One turn moves each row of this set onto another row. After a few examples, where does it send each row asked below?
Z492: [ -5  10 -20  18  13  -1  11   3 -22  18 -15 -12  27   2   4  11   3   4
  13]
Z544: [ 15 -22 -17  19  -5   5 -18   4 -21 -21   9 -13  13   2  -5   1 -10  17
  -6]
Z44: [ 14  17 -14  11  13  -5   4  14  11   7  14  -7   8   2   9  25  -4  12
 -13]
Z622: [ -8   1 -18  12  15   3  12   2 -14  19 -16  -4  29   3  10  14   1   7
  16]
Z383: [-10  13 -10  21   8  -4   1   5  -6 -16  -5  -5  33  27  22  16 -16  -9
 -10]
Z450: [ -1   7 -24 -24  -8  -5  20  -2  -2 -18   7  12  21   3   8 -16  -8  13
  -7]
Z182: [ 10   1 -21 -24 -16  -8  17  -4  -7 -19  -4   6  24  13   2 -13 -15  17
  -5]
Z961: [  7  14 -24  29 -12  15  -1  -9  -1 -20 -25   8  12 -15  -6  -5 -10   0
  -4]
Z543: [ 13  17 -13  15   6 -11   8  16  13   7  12  -4  16  -6   8  27 -12   1
 -10]
Z354: [ 12  13  -8  16  11 -11   9  12  16   2  15  -8   9  -6   9  25  -7   8
  -5]
Z496: [  4  -1 -28 -24 -12  -8  15  -4  -9 -12   8  10  17  10  10 -15  -4   8
 -11]
Z565: [ -2   2 -14  24  13   0   9   0 -19   6 -24  -3  26   1   4  13   6  10
  20]
Z793: [ -9  15  -4  17   4 -13  -5  10  -5 -16  -6  -5  34  27  20   9 -13  -9
  -9]
Z256: [ 21 -21 -24  13   5   7 -13   1 -19 -20  14 -15  11   9  -3  -4 -11  17
  -2]
Z61: [ -6   3 -21   7  15   0  15   4 -15  12 -11 -12  30   4   5  20  -1   4
  21]
Z370: [ -8  12  -8  20   5  -3  -9   7  -1 -22  -3  -1  28  33  15  13 -14  -6
 -14]
Z104: [-11   0 -19   7   5   4  17   4 -21  11 -10  -7  31   7   6  10  -1   8
  23]
Z891: [  5  12 -26  19 -11   1  -8 -18  -1 -16 -19  13  14 -18  -5  -8  -5 -12
   0]
Z290: [ 25 -21 -24  21   2  -2 -11  -7 -12 -24   8  -5  13  12  -6   0 -15  20
  -7]
Z676: [  2  14 -23  29  -7   4  -2  -8  -2 -25 -20  14  12 -19 -11  -5  -7  -2
   0]
Z660: [  4   9 -18  16  -8   6   0 -15   0 -22 -21  19  15 -14 -10 -14 -11  -6
   3]
Z656: [  8  -2 -14 -21 -10  -5  14  -7   0 -21  12   9  23   4   5 -20 -14  10
  -8]
Z316: [ 14 -24 -21  14   7   4 -18   2 -18 -18  13  -7  20   5  -7  -3  -9  21
 -10]
Z833: [ -5  21  -5  13   1 -14   6   7  -3 -20  -9   8  29  27  26   5  -8  -3
 -13]
Z151: [ 20 -24 -17  17   3   8 -17  -7  -9 -18  11  -1  18  -1 -10  -6 -12  18
   0]
Z124: [ 15 -23 -19  12   0  12 -23 -10  -8 -16  10 -10  18   0  -1   2  -9  20
  -8]
Z428: [ 14  16 -13  16   6 -11  14  10  11   9  13  -4   6 -11  -1  20  -7   2
 -11]
Z404: [  1  14 -26  22 -16   7   2 -13   6 -23 -23  14  10 -14  -7   0   0   2
  -1]
Z471: [ 14  10 -25  22 -13   4   7  -9  -5 -17 -25  18   6 -15  -6  -5 -17   2
   2]
Z332: [ 22   5  -6  10  10 -15   7  17   5   5  16  -6  10  -2   7  21  -3  17
 -10]
Z251: [  8  11 -28 -23 -16  -7  17  -3   0 -13   5   6  24   8   5 -17  -7   7
  -7]
Z387: [  3   2 -17 -26 -14  -4  11  -6  -5 -21  11   2  18  -1  15 -14 -11   6
  -2]
Z931: [-10  25  -8  18   0  -7   1  11  -6 -19  -2  -6  30  26  24  10 -11  -3
  -4]

Z151 goes to Z656
Z891 goes to Z124
Z496 goes to Z404
And these:
Z290 goes to Z182
Z492 goes to Z44
Z383 goes to Z61
Z833 goes to Z565
Z428 goes to Z370
Z793 goes to Z622
Z251 goes to Z961
Z316 goes to Z450

One turn moves each row of this set onto another row. After a few examples, where does it send each row asked below?
Z149: [-20   6 -14  16 -10   6  -6  -4  -6   1   1  -7 -22 -10   9   3  13 -14
   3   7  -7  21  12 -23   1 -14   4   3 -12   1   6 -13  -4]
Z879: [ -4 -16   3  29 -14   0   5  11  10 -11 -11  -1   2  16   0   2 -25  -2
  21 -10   9  -4   6   3   8  -6  -1  -8   5  -6  26   7   1]
Z750: [ -9  -2  -4   0  -9  -7  -3   7  -9   6  -8 -12  14  -1 -29   8  32  -3
  14   9  -2 -19 -13 -13   0   0  -4   3   6  11  -4  15  15]
Z852: [-18   4   2   9   8  11   8  -6   8  12 -11   3 -20  -3   6 -16   7  -4
  -8  17  -8   5  13 -13  -2 -11   5  14 -14  16  -2 -20   2]
Z101: [  9  -6  -3   7 -10  -7 -16   2   1  -5  -8 -19  23  13 -24  10  26  -9
  -2   4   1  -5   0 -13   6   1   8 -17   5  -4 -10  15  23]
Z326: [  4  -7  -8  -1   8   3   0  17 -12   8  -8 -25  17   3 -20  22  28   2
   6  -9   2   0 -12 -11   0  -1 -10   1  -7   7  -6  13  18]
Z70: [ 21   5  -5  -7  12  13   0   7 -25  -1   4   5   5   6  -7  -2   3   3
 -10   5   1 -12  -2   7  -7  -4  -9  -7 -34  -6  -8  -4  27]
Z262: [  4  19  -5   7  10  -7  10  -8  -5 -10 -16 -13  -2 -16  12 -12 -10 -12
 -24   4   4  15  -7 -14  -4   2   2   6  -1  -2   8   0 -22]
Z129: [  3 -16   6  15 -15  -5   5  10   0 -13 -17 -17  16   8   0  -4 -22  -3
  15 -15  14  10  -4   6  11   3   2   1  13 -16   7   1 -15]
Z51: [ 11 -18   1   7 -10 -23   4  10   3  -7   2   9 -11  12  22 -18 -10   9
   7  -6  15  14  -5   9 -15  -1  -1  23  -2   6 -11  10   9]
Z306: [ -9 -11  -7   4  -2  16  -8 -21  -1 -15 -17 -17   2  16   0 -12   9  -4
  11   9   7 -14  12   0 -12  -5  -5   5  18 -23   6  21  22]
Z881: [  1   3 -17   2  14 -13  14  14  -4  16  23   2 -20  12  -8   0  -7  -1
  -1   3  21  -6 -11   2  -6  19 -16  -6   0  -5 -12   0  -4]
Z818: [ 26  -6  -8 -18  12   8   1   1 -20   6  18   6  10  -5  16   3  -9  -5
  -4   4   6   1  -7   7  -3   1  -3 -19 -15 -10  -8   5  23]
Z120: [  9   9 -10  10  -9   0  13  -8  11   9 -14  -1  -8 -11  22  -6  15 -11
  -8   8 -24  -4   7 -27   3 -11 -10   3  -1  -6  -3 -13   9]
Z518: [-20 -10  -4   0  -6  14 -22  -5  -9 -21 -14  -9   3   2   6  -6   5   3
   2   3  15   2  11   0  -2 -22   3 -11  17 -20   6  22  14]
Z6: [  4  -9  13  -9  -6  -8   3  10  18  -9   6  11 -13  11   7  -7 -15   5
   6  -9  17  13 -13   9   0  -6 -20  27   3  -5 -19   3  10]
Z481: [-13  -9  -2  -5   5  24 -19 -22  -9 -21  -4  -9   7   3  -5  -2  -6 -10
   4  10   6   2 -12   0 -13  -2  -2  -1  14  -6   3  25  26]
Z76: [-10  -4  -2  -2  11  -8  -1  13  -5  17  14   1 -12   4 -18  -2 -14   8
  -8  13  28  -8  -8  11   1  14  -7  -4  -6  10 -13 -18   5]
Z753: [  9  20   0 -21   6   8  -1   6 -11  -1  15  -9  13   6   2   5   0   1
  -8  -2  -5 -18 -13   5 -25 -11   6 -19 -12  -6  -4   9  22]
Z28: [ 18  11  -7   9   4   6   3  -2  15 -11  -2 -14 -16 -11   5   7  -1 -19
   5   6  -5  -3  -3 -17  18  -8  -6  22  -8 -11 -21 -21   5]
Z903: [-20  -6   2 -12  -8  18  -5 -11   3  -9  -1 -13   6  14   0  -3  -6  -1
  19 -10   1  -1   4   3  -7 -15  22  -1  13 -18   0  27  14]
Z335: [-25   4   4   1  23   5   7  -8   8   5  -7   2 -10 -12  -6  -8  10 -11
  -6  15   3  11  10  -8  11 -20   5  12 -15  16   4 -13   3]
Z294: [  5 -20  20  -5   2  -4   4   7  11  -8  15   3  -1  13  26 -12 -16  -6
  21   0  12   8  -5   5 -10  -6  -6  17   7  12   4  11  21]
Z809: [ -2 -11 -16  11  18 -17   1  22   8  12   7  -8  -7  16   3   8  -9  15
 -12   2  31  -4  -5  -5 -15   9 -11  -9   7   8  -8  -6   7]
Z573: [ 32   8   0 -21  -6   7  -3  -1 -14   0   7  10  13  -5  -1  11   1   0
  -2   2   2 -10  -1  13 -13  -4  -6  -3 -29 -11  -4   2  16]
Z617: [-23   1 -10   9  -3  -7 -10   1 -11  -5   4 -15 -22 -17  14   1   3  -3
   4   1   5   9  16 -22   5 -19   6  15 -10   8   7 -14   4]
Z56: [  4 -11   7  -7  -6 -14  -2  10  17 -13  17  16 -10  16  17  -9  -1   0
  17   0  19   9  -1   4 -15 -14  -4  22   2   0 -17   9   7]
Z235: [  3   1  -4   9   1   2  -4   7  -8   0 -11 -17  11  -5 -23  12  34 -14
  14  13  -4 -10 -17  10  -7  -3   4  -8  -2  11   3  20  14]
Z484: [  5  11  -7   9   5  -4  -2 -21   6  -4 -15 -29  -2 -19  11   5  -3 -11
  -8  13   5  -4   5   6 -22  -1   5  11  -6  -1  13 -26  -6]
Z172: [  8  -1   7  -9 -12 -10   3   8  20   2  17  10 -12  11  13  -4 -27   9
   5  -4   9  -5 -13  10  -9  -2  12   8   3   3 -19  11  18]
Z490: [ 27  12  11 -22   6   7   0   6 -16  10   1  -9   9  -8   5   1   7   3
 -11  14   9 -16   0  21 -13  -1  -8  -8 -17  -4   1   1  17]
Z745: [  1 -12  14  15 -14 -13  -3   2  16 -11  -7 -13  15  31 -15  -3 -22   1
   1 -16  17   7   5  -7  -3  12   0   3   5  -1   8   3   1]
Z350: [ -1  12  -7  13  -2   9  10 -14  -3  -4 -24 -10  -6  -8  10 -15  -5  -8
 -17   2 -13  17  -1 -15 -12   3   4  12  -6  -4   1  -9 -19]
Z792: [ 11  13  -1  18 -11  12   8  -7  21  -1  -3  -6 -23  -4   4   5   0 -23
   5  13 -12   8  -3 -16   9   0  -7  19  -8  -3  -9 -19  -2]
Z319: [-12   1   0  -4  -8  23 -21 -16  -9 -23  -6  -7  -1  10  -1  -6  -5  -1
   5  12  16 -13  14  -2 -17  -8   4   0  10 -18  10  25   9]
Z465: [-10  -5 -18   1  14 -16   8  10  -4  16  11   7   1  14 -16  -2 -10   9
  -8   4  26 -11  -3  -1 -10  13  -5 -13  -2  -4 -11 -15 -10]
Z576: [  9 -20   5  22  -3  14   2   9  12  -1 -25 -23   9  14  -7  10 -20   7
  11  -2  17  -8   8  -2  13   8   6   2  10  -2   9  12   6]
Z703: [ -1   1   1   1  -5  -6  -8  14  -6  -1  -5 -24  16  -3 -10   9  33 -10
  10  11  -2 -21 -11  -9   3 -11 -15 -12  13   0   2   5  25]
Z47: [  5  -3   3  -7   7 -19   1  15  -5  22  23 -10  -1  22 -14  -3   4   3
  -9   4  24  -5  11  -7  -3  18   1  -9 -10   8 -12  -4  10]
Z770: [ 12 -12  10  23 -15  -5   9  18   9 -12 -18  -7  19  16  -4  -5 -20   0
  17  -4   9 -13   2  -6  10   0   8  -2   8  -4  10   3 -11]
Z102: [ 10   7  -2   4  -6 -10  14 -12  21   6 -12  -1  -5 -19  16   1   4 -13
  -4   9 -11  -8   7 -23  20 -12 -15   6   6  -6   9  -3  13]
Z661: [  6  17  -5  15  -3   1   4 -12   6   6  -5 -18 -11 -10  17   3   5 -17
  -8  20  -3   4   7  -2 -23   2   2  -1 -10   3  15 -24 -12]

Z903 goes to Z745
Z879 goes to Z51
Z149 goes to Z350
And these:
Z6 goes to Z76
Z56 goes to Z465
Z326 goes to Z481
Z335 goes to Z484

One turn moves each row of this set onto another row. After a few examples, where does it send each row asked below?
Z801: [ 1 -9  3  8 16 -7 -7 -2 12 -9 19  3 -4  5  7]
Z619: [-18   1 -11 -12 -22  -5  -4  -9 -24  -6 -27   4 -10  -5  17]
Z54: [ 16 -16  -7  11   5  -4  -6   6   7   2  17  -5   4   0 -12]
Z710: [ -9  -3 -20 -11 -28  -5  -4  -4 -27  -1 -30   4  -6  -5   3]
Z977: [ -1 -11  -6  11   5  -6 -14   7  13 -17  16  -6  -8   3   6]
Z163: [ 21 -19  -3   1   5  -7  -9  11   2   4  20   0   3   0  -8]
Z137: [  9 -15  -9  14  -2  -4 -18  16   5 -13  13 -12  -3   1   3]
Z827: [ -1   0  -1 -16 -10  -6   9 -19 -30  15 -22  15   1  -3   5]
Z281: [  1  -5 -17 -12 -23  -4   3  -8 -31  12 -27   8   1  -4  -5]
Z882: [  2 -16  -6   1   1  -8 -18  14   8 -17  16  -4  -9   1   9]
Z20: [-19   6 -16  -6 -19  -4  -7  -7 -26  -3 -30   2  -9  -3  11]
Z841: [ -1   3 -12  -7 -14  -3   3 -11 -33  19 -26   8   3  -4  -5]
Z330: [ 20 -12   5   8  15  -6  -5   3   1   4  19   2   6   5  -2]
Z220: [ 7 -8  8  8 17 -8 -8  0  5 -8 19  5 -1  8 12]
Z507: [  1  -9  -1  10   7  -7 -16   8   7 -18  15  -5  -6   4  14]
Z480: [  7 -16 -12  14  -1  -4 -13  11  10 -10  14 -10  -3  -1  -6]
Z409: [ 14 -15   6  -3  15  -9  -6   4   3   0  22   8   0   4   2]
Z353: [ 20 -16  -6  12   2  -3 -11  11   1   1  15  -7   5   1  -8]
Z711: [-19   9  -6 -10  -7  -6  -1 -16 -27   1 -27  12  -8   1  15]
Z486: [ -1  -1  -6 -16 -12  -6   9 -17 -31  13 -24  18   1   0   1]
Z929: [ -9   7  -4 -10  -4  -4   6 -18 -30  14 -24  15   0   0   5]
Z65: [  3  -4 -13 -12 -22  -3   4  -9 -31  16 -26   4   3  -8  -3]
Z472: [  3 -13   4  -3  13 -10 -12   6   7 -13  20   5  -7   5  13]
Z364: [ 12 -12   2   9  15  -6  -2  -2   7   1  20   4   2   4  -4]
Z884: [-18   1 -13 -13 -20  -7  -3 -10 -25  -7 -28   9 -10  -1  14]
Z121: [ -7  -4 -17 -10 -30  -3  -4  -4 -27   3 -28  -3  -5  -9   4]
Z346: [-13   3  -4 -17 -10  -8   5 -18 -27   1 -24  19  -6   3  13]
Z535: [ 14 -21 -10   3  -3  -5 -16  17   5  -7  16  -7  -3  -2  -5]
Z875: [ -8   2 -20  -3 -22  -2  -4  -4 -30   8 -30  -1  -4  -6  -3]
Z434: [-13   4   0 -17 -10  -7   4 -18 -26   2 -23  14  -6  -1  19]

Z163 goes to Z535
Z827 goes to Z65
Z346 goes to Z486
And these:
Z507 goes to Z220
Z711 goes to Z929
Z977 goes to Z801

